One vector is turned by the same rotation once a tick. Each row is the vector after some number of ticks, and that number follows the row.
The counts run from 0 to 277.
[ -0.4 -18.4   7.9   6.6 -23.5   8.1  -9.2  17.4  11.1   9.5   1.2  37.4
  12.1  -6.8  24.2  -9.9  -0.4  -2.4 -16.9  36.5  -9.2  48.4  -0.9  -6.8
  -2.9   3.5 -20.8   4.7   2.7 -24.7  -2.7  13.9  -7.5 -17.3  49.9  35.3
 -20.2 -33.5 -16.2]  19
[ 17.9  47.8 -13.0   5.5  14.5  57.3  24.8  16.0   0.4 -16.2   1.9 -27.6
  13.8 -15.6 -24.0   8.0  -9.4   1.1 -19.2  34.4  10.5  34.0 -21.6  12.7
 -26.0  13.6  13.6  -0.7   6.8 -26.3  13.0 -15.8   5.6 -27.4  26.7 -13.8
 -18.8 -23.6  -7.7]  155
[  8.9  34.3 -21.5  -5.3  -8.1  16.7   7.6  -1.7  35.3  10.0 -12.6 -13.6
  31.3 -19.1  10.3  10.4  36.4   4.2 -24.0   6.2  19.0  13.1 -36.8  22.4
  22.1 -15.5 -15.7  19.1  -7.5 -24.9  29.2 -10.4 -24.7  -9.3  43.2   0.8
  30.3  -6.6  -9.4]  25
[  1.5   6.8  -6.7  47.2  13.1 -23.5   8.8   2.3 -15.4 -30.7 -16.6  21.4
  27.1  30.3 -15.6  15.4  52.1  -7.2 -13.4 -12.7  -5.9 -16.2  -9.4  -8.0
 -33.5  13.2 -14.6  18.4  16.1 -13.6 -21.0  17.7 -15.0  33.8 -14.8 -39.4
   6.1  -7.4 -12.1]  194
[-11.0  15.5 -21.7  15.3  19.4  -1.6 -36.6   9.9  -0.1   6.7 -13.8  -2.5
 -18.5  -9.2  -0.9   7.5  -2.3  21.5  31.1  31.5 -14.8  20.6  -2.9  14.7
   1.8 -32.6   6.7 -13.5  28.9  18.6  23.2  59.1  -5.5 -32.6  26.5 -28.1
  31.1 -14.8  27.5]  145
[  9.2  -5.6 -33.5  -6.5  28.3  15.0  -1.5  -2.5   6.6   3.3  -7.9  15.9
  52.1  13.9 -25.1  -1.2 -21.3 -30.9   7.6 -34.3   0.0  36.4  25.7 -25.8
 -27.0 -12.1 -11.5  -6.9  13.6 -31.7 -25.2   5.2  42.9 -25.5   5.6  16.3
  -6.9 -25.3  -1.6]  86
[ -3.9  -1.6   2.0   8.4   5.2  -7.2   3.9  -0.5  -6.2  20.4 -24.1   3.1
 -29.1 -14.7  -5.1  23.9  32.9  24.8 -64.4   1.4 -15.0 -27.5  -1.6   6.0
 -12.1   1.2 -16.5  -9.0   6.2 -29.3 -29.6 -31.1  14.6  50.5  28.8  -0.1
   2.9   9.2  -7.8]  41
[ -4.6  -9.2  22.9 -12.7 -29.2 -40.7  26.1 -17.4 -16.0  16.8 -12.7 -12.3
 -23.7 -20.9  21.2  25.4 -32.0 -11.6 -40.4 -33.0  -3.8 -28.4  -3.1   7.8
  -5.2   6.5  10.3 -12.0   4.1  32.1   2.9  23.2  39.8  24.4  17.9 -26.1
 -11.2   5.1  -5.4]  121
[-42.3   7.3  -5.9  12.8 -16.7 -23.8  10.9 -19.0   9.7  26.5   5.6  -9.6
 -12.3  -2.6  -9.8  32.0 -15.3  14.9 -16.4 -44.6  -5.0 -53.2 -29.0 -14.5
 -24.8  -6.9  14.5  -9.1  -9.1  -6.6   2.4 -43.9  11.9 -11.9  -7.2   3.3
  -8.4   6.2   1.0]  255
[ 27.8  -2.3  17.2   7.8  -0.6 -55.1 -11.3   6.5   4.0   2.0  -9.6  23.1
   7.5  13.0  58.4   4.4  46.9 -28.2 -17.8 -27.2   6.7 -38.7  -8.8   0.3
  -7.4   3.4 -19.5  -5.3  -7.6  10.6  21.7  15.1   7.1  24.0 -19.6  19.0
  10.2 -13.8  -3.0]  112
[ -5.3  -7.0  22.2   6.1  -1.6 -33.6   8.8   6.3  -7.6  24.0   2.2  31.7
   6.9 -33.1  16.7  48.1   3.2  -5.8  -3.9  30.0 -39.0  -5.2  27.7 -20.7
  11.1 -13.4 -16.2   7.3  -1.8 -25.9 -13.5   6.4  -7.7  20.8 -24.7  20.9
  -5.0  26.8  -8.9]  50
[  4.6 -22.9   9.9  23.7 -24.2  32.1   5.2  -9.3  19.6   8.3 -14.0  -1.1
  12.8  12.0  34.0 -14.8 -22.3  19.2   6.8   6.2  21.1  11.4 -28.0 -23.4
  -0.7  11.8 -24.4 -17.5   3.6 -34.0  13.2 -29.0 -10.7 -39.6  27.5  29.5
  -3.2 -31.3 -15.4]  17
[-19.0 -17.7   1.2  19.7 -54.6  12.7  10.3  -9.7 -33.2  11.8  -3.7   6.1
  -5.8 -21.6  49.4  36.4 -14.0  27.8  15.2 -14.2 -29.8 -23.2  -2.7 -26.5
  17.0  12.0  -6.4   9.8  19.5 -15.0  -6.4   3.4 -14.4 -19.9 -17.3  20.6
  -0.2  12.4 -11.6]  134
[ 33.6  24.3   9.5 -24.6   1.4 -16.7   1.3  14.6 -15.4  26.0   6.7  24.1
 -17.6 -18.1  15.1  15.4  41.5 -16.7 -42.3 -14.8  17.0  -9.1  12.4  22.1
  12.6   8.3  27.3  11.0  -8.9  -3.0   2.9  13.7  44.4  14.1  33.4  27.9
  17.4  -7.2   4.3]  243
[ 34.6  14.4   9.4 -13.6  16.8  -1.4  -4.4   6.3  21.0   2.2   0.7  -4.9
  15.3 -33.0  10.2  -3.4 -17.1 -18.0 -13.4  39.9   5.2  18.7  -5.3  14.9
   9.4  18.5  11.6 -13.2 -26.7  38.7  52.5   6.7  21.6 -20.0  25.7  38.7
 -35.9 -14.5  15.1]  236
[-24.2  -7.6  -8.4  -9.7  66.9 -38.2  -8.1  25.5  31.0   1.9   7.4  -8.1
  25.0 -11.0 -22.6   1.0 -14.0 -27.9  30.3  34.8  -1.5   8.6 -18.0  -1.9
   1.0  19.9  -2.7   0.7  10.1 -33.5   9.2 -22.7  30.3 -24.7   9.6  17.8
 -13.2   4.5  -8.8]  168
[ 49.3   2.7   8.1  17.3   9.5  33.4 -27.0   6.3  26.2   9.1 -22.2  11.2
   3.4   7.2  42.7   6.0   7.6   2.5 -10.6 -19.5   4.8   5.1  -3.1 -20.9
 -18.4  -0.5 -26.0 -28.9 -12.7  -5.1  30.6 -22.2   5.4 -22.3  11.8  28.1
 -25.0 -43.7  15.3]  233
[ 33.7   2.1 -21.3  30.4   8.1  15.0  19.8  -1.5 -42.7 -24.3   8.2  18.3
   8.6 -10.3 -28.2 -24.2  17.4   9.2 -24.5  43.2 -25.9  15.5  17.6  -0.5
  -1.4  24.4  10.7  10.7  37.3   6.9 -20.5  29.4   8.1  -3.1   0.8  13.6
 -26.3 -17.6  -7.0]  73
[-12.1  -5.4  -2.5 -25.3   8.9 -40.9  12.7 -20.8  27.7  58.7   4.7 -18.0
 -14.9 -28.4 -10.4 -34.2  -3.8  -9.2 -24.1  -1.8   1.6 -12.2 -30.7  -6.5
  21.2 -26.7 -27.4 -19.1   0.1  -2.4  -1.4 -17.4  19.3  -5.5   1.8  33.0
  17.4  10.0  -5.5]  174
[ 33.2  16.1  -7.1  21.7  -9.9  49.7 -22.6  -1.9   7.5  18.4 -17.6  -9.5
 -22.2  -2.5  42.2  16.4  -7.1  19.8   3.0 -24.7  -0.1  17.8  -6.6 -21.3
  -3.4 -24.2 -21.5 -18.8  40.2  -8.2   7.2   3.4 -14.9 -24.8  16.8 -21.4
   4.4 -26.8  29.3]  148
[-35.8   4.3  -2.2  18.5 -16.7 -21.6  -1.1  -4.7   0.5  27.2   8.2   5.9
 -21.3  -2.1  -4.8  33.9   3.4  19.3 -44.0 -47.0 -23.9 -33.7   0.0 -17.4
 -35.8 -16.3   5.5 -11.9   4.7 -25.0 -29.7 -27.2  16.6   3.6  11.5  13.5
 -23.7  -0.4   0.0]  256
[-13.1  15.4  -9.4  30.5 -11.3  -8.1  18.9  17.5  -3.0  16.9   1.5   0.8
  28.4 -50.3 -26.8  12.7  17.7  23.8   1.0 -26.2 -11.4   4.4 -24.1 -10.4
 -13.6 -31.0  28.8  -0.1  -6.3 -24.9 -50.5  15.3 -41.7   1.9  -8.7  -6.8
  23.5   5.9  -6.9]  56
[-12.1 -23.3  13.4  19.9  -2.4 -24.4  46.7   9.9  -9.6  33.4  -3.5  19.0
  -2.0 -18.0 -13.1  39.4 -13.5  11.5  11.0 -25.8 -22.6  -8.1   7.6 -33.7
  -5.6 -40.9  18.8  -9.6  -9.3 -32.3 -14.3   7.4  -1.0  10.8 -12.1 -37.6
  31.7  -1.7  -6.2]  54
[  6.8  15.6  40.7 -16.1  -1.7 -20.5  42.0  -9.0  27.1  39.0 -11.5   2.5
 -21.6   8.0  -2.3  -2.3 -13.4 -34.3   8.7  37.1  16.6  -7.5 -19.0  -8.8
  -6.3   2.8 -20.3  10.5 -31.8  15.3  18.1   8.1 -27.1   0.6 -49.5   2.4
  -1.6  14.2 -11.6]  183
[-34.8   1.5   3.5 -21.8  20.3 -42.0   6.5  11.8  21.2  16.4 -18.3  -6.4
 -30.9 -15.1 -29.3  30.6  -5.9 -12.1 -29.7  28.1 -17.3   0.8  -4.9  12.5
 -13.5  11.1  -7.2   3.8  -3.6   2.5  18.8   5.5  41.0  34.1  29.8 -27.5
 -20.3   3.6  -9.2]  37
[ 51.7  18.4   3.7 -32.6  -9.3   2.6  19.5  -2.2  -7.3  33.0   5.5   2.5
  -0.4 -16.0  28.1  16.0  33.4  -4.8 -54.3 -27.9  12.8 -17.5   6.1   6.2
  16.1  -7.4   3.0   5.4 -20.0  -3.6  18.0 -16.6  33.5   3.7  25.0  35.9
   8.9  -8.5  -0.4]  242
[  9.1  28.4 -22.8 -23.2  22.8  14.0  19.1   6.8 -11.8   5.4   6.5 -17.1
 -22.4 -17.1 -15.4 -11.3  28.3  -0.1 -14.5  50.8  15.3  13.2 -13.2  32.7
  30.9  23.3  18.0  40.2  30.6 -10.9  15.7   1.0  28.2 -17.5  30.8   8.3
   5.5   8.3  -6.3]  159
[-11.7  29.4 -34.3  13.5 -22.3   4.4 -12.9   8.6  -8.6 -19.2  15.0 -18.3
  15.8 -32.2  20.8 -15.5  11.0  28.6   8.2  14.7 -42.7   3.0 -35.7  19.3
  -3.3 -22.3  -8.5 -27.4  26.8  14.7  18.3  29.4 -31.8 -31.6 -11.7  19.7
  15.5 -13.2 -12.6]  142
[ 28.1  17.8   3.1  12.8   8.3  39.9 -27.8  21.0   8.9   4.9  -5.6 -18.1
 -19.5 -45.9  32.0  -6.7  -3.2   2.7  -1.8  18.6   8.5  46.4 -24.6  -4.3
  10.8  14.5  12.0   2.5  43.5   1.6 -20.3  35.0 -11.0 -23.7  29.6  14.9
 -29.1 -23.0  19.2]  150
[-19.6   1.4 -19.1   1.7 -14.8  16.5  -4.4  -9.5 -30.5  -8.2 -11.4  -1.9
  27.1  11.2   5.3  38.5 -31.4 -14.6  20.4 -46.4  17.1  16.2   3.6 -12.3
 -12.0   9.2  21.9  26.5  47.5 -19.1 -27.0  19.0  21.5 -16.5  25.1 -26.6
  -1.2   4.6  -1.4]  1
[ 22.1  37.1  -6.5  -8.1   3.7  25.3   9.6  -7.8  16.4   2.5 -13.5  -1.0
  37.8 -14.9 -18.6  36.7   2.7   5.3 -53.2  -2.2  21.1   6.2  -6.9  23.7
   1.7  -7.2  32.9  11.2 -24.6  -7.4  26.8 -27.7  14.1  -4.6  52.4   3.5
  -5.9   0.6  19.2]  240
[ 26.9  17.0 -16.4  -1.8 -16.4  53.0  19.9 -43.5 -39.6 -16.3 -34.7  -7.4
  38.7  -9.8   8.2 -13.7 -25.1   5.6 -11.2   6.2 -15.7 -17.1  17.6   2.6
   0.9  -7.4 -24.2 -25.2   1.8  12.9 -22.6  12.4 -14.9   2.1 -29.5   9.5
  28.0  16.9 -22.8]  210
[ 19.1   9.7 -13.4   2.2  38.9  18.2   4.9  11.0  -0.6  17.5 -14.8  -1.2
 -23.0  35.4   1.8  16.2  27.2   2.8   4.6  -1.1  23.1  -8.9   0.1   4.3
   5.5   4.8   3.9  17.8  34.5 -58.1   6.3 -37.2  41.0 -16.4  25.2  -9.2
  27.8 -13.6   7.1]  162
[ 30.5  13.0 -10.6 -10.3 -21.8  37.6  13.4 -31.0 -50.3   2.1 -39.9   5.2
   7.3   1.6  14.0  -2.5 -14.4  -0.4 -16.6   4.5 -20.5  -1.7  38.3   1.6
  13.0  -8.8 -35.7  -4.6  17.4  18.1 -20.0  30.6   4.4  16.0 -14.2  14.7
  36.6  11.5 -24.6]  211
[ -0.3  28.4  -1.0 -15.8  18.0  -2.7 -14.1  19.5  37.2 -12.9  -9.9 -30.3
   8.3 -47.3   5.6  17.7   9.0 -21.8 -23.8  -7.1   3.2   2.0 -36.3   5.1
 -27.2  40.4 -36.0   1.9  -9.6 -15.0  10.0 -11.5   5.8  11.0   0.7   5.8
 -39.5   5.9 -25.1]  34
[-16.0  17.1  13.2  17.0 -19.1   1.5  30.7 -13.4  19.3  22.2 -17.5  15.4
   8.8 -10.6 -43.4  33.7   4.9  -7.1 -11.9  11.1  24.5  20.0 -15.0 -15.6
  -5.6  -3.8  11.6  41.5 -31.5 -12.6 -12.9  -8.8 -40.0  13.7  -8.0 -26.7
 -27.3  22.8  -4.0]  186
[-17.4  24.9  17.2  -5.1 -12.6   4.4 -16.6  25.2 -37.5 -17.1 -29.5  23.8
 -10.9  -1.7  18.3  19.7   4.3   5.9 -30.1  24.8 -16.5 -21.4  12.6  32.0
 -24.1  35.4  10.0   2.5   6.0  14.1 -48.6  34.8  -1.5  20.5  -1.1  23.8
   5.3  20.9 -25.1]  127
[-19.1   1.6  28.2   1.2 -17.4   7.8  10.0  -4.5 -36.4  -3.0 -18.8  12.3
 -33.8  37.5  35.2  37.4 -36.9   7.9  30.3  34.9 -23.1 -43.5  17.7   4.2
  -7.5  10.6  -7.5  -8.0   2.4   4.3   9.0  13.3   9.2   3.1 -25.0 -14.1
  22.2  16.6 -19.4]  130
[-18.9   8.9 -35.5 -33.7  18.3  -6.4  -1.9 -21.7  12.5  24.4 -20.4   6.0
  -5.3  15.2 -57.6 -21.4  -2.9 -15.0   9.0   6.8  14.0  23.2  10.6  10.4
   0.1 -17.0  -2.1  -6.2  -3.3  19.3   0.8  29.3  44.1 -13.7  24.8  18.2
  15.6  -8.6  -0.5]  91
[ -2.1  13.4  20.3   3.4  15.9 -43.0  -9.6   1.5  37.1 -19.8 -21.1  -0.4
  38.7   1.6  19.0  29.2 -20.5 -31.8   8.2 -12.1  18.0 -21.1 -31.4  12.8
 -28.1   7.4  -7.9  -7.7 -28.3  30.4  43.6   1.7  -8.8   2.0 -14.4 -25.8
   1.6   1.1   5.0]  115
[ 40.1   9.8  15.5  -2.9   5.0  15.7  23.2  17.2   1.8   9.9   8.3 -25.4
 -37.0 -16.3  34.6 -13.5 -39.0   1.9  14.0  17.3   0.3  25.3 -21.8 -10.7
  -8.7  19.3   3.0 -20.6  18.3   7.7  25.2  18.8  22.1 -25.5   7.0  -4.4
 -20.2 -38.5   4.4]  152
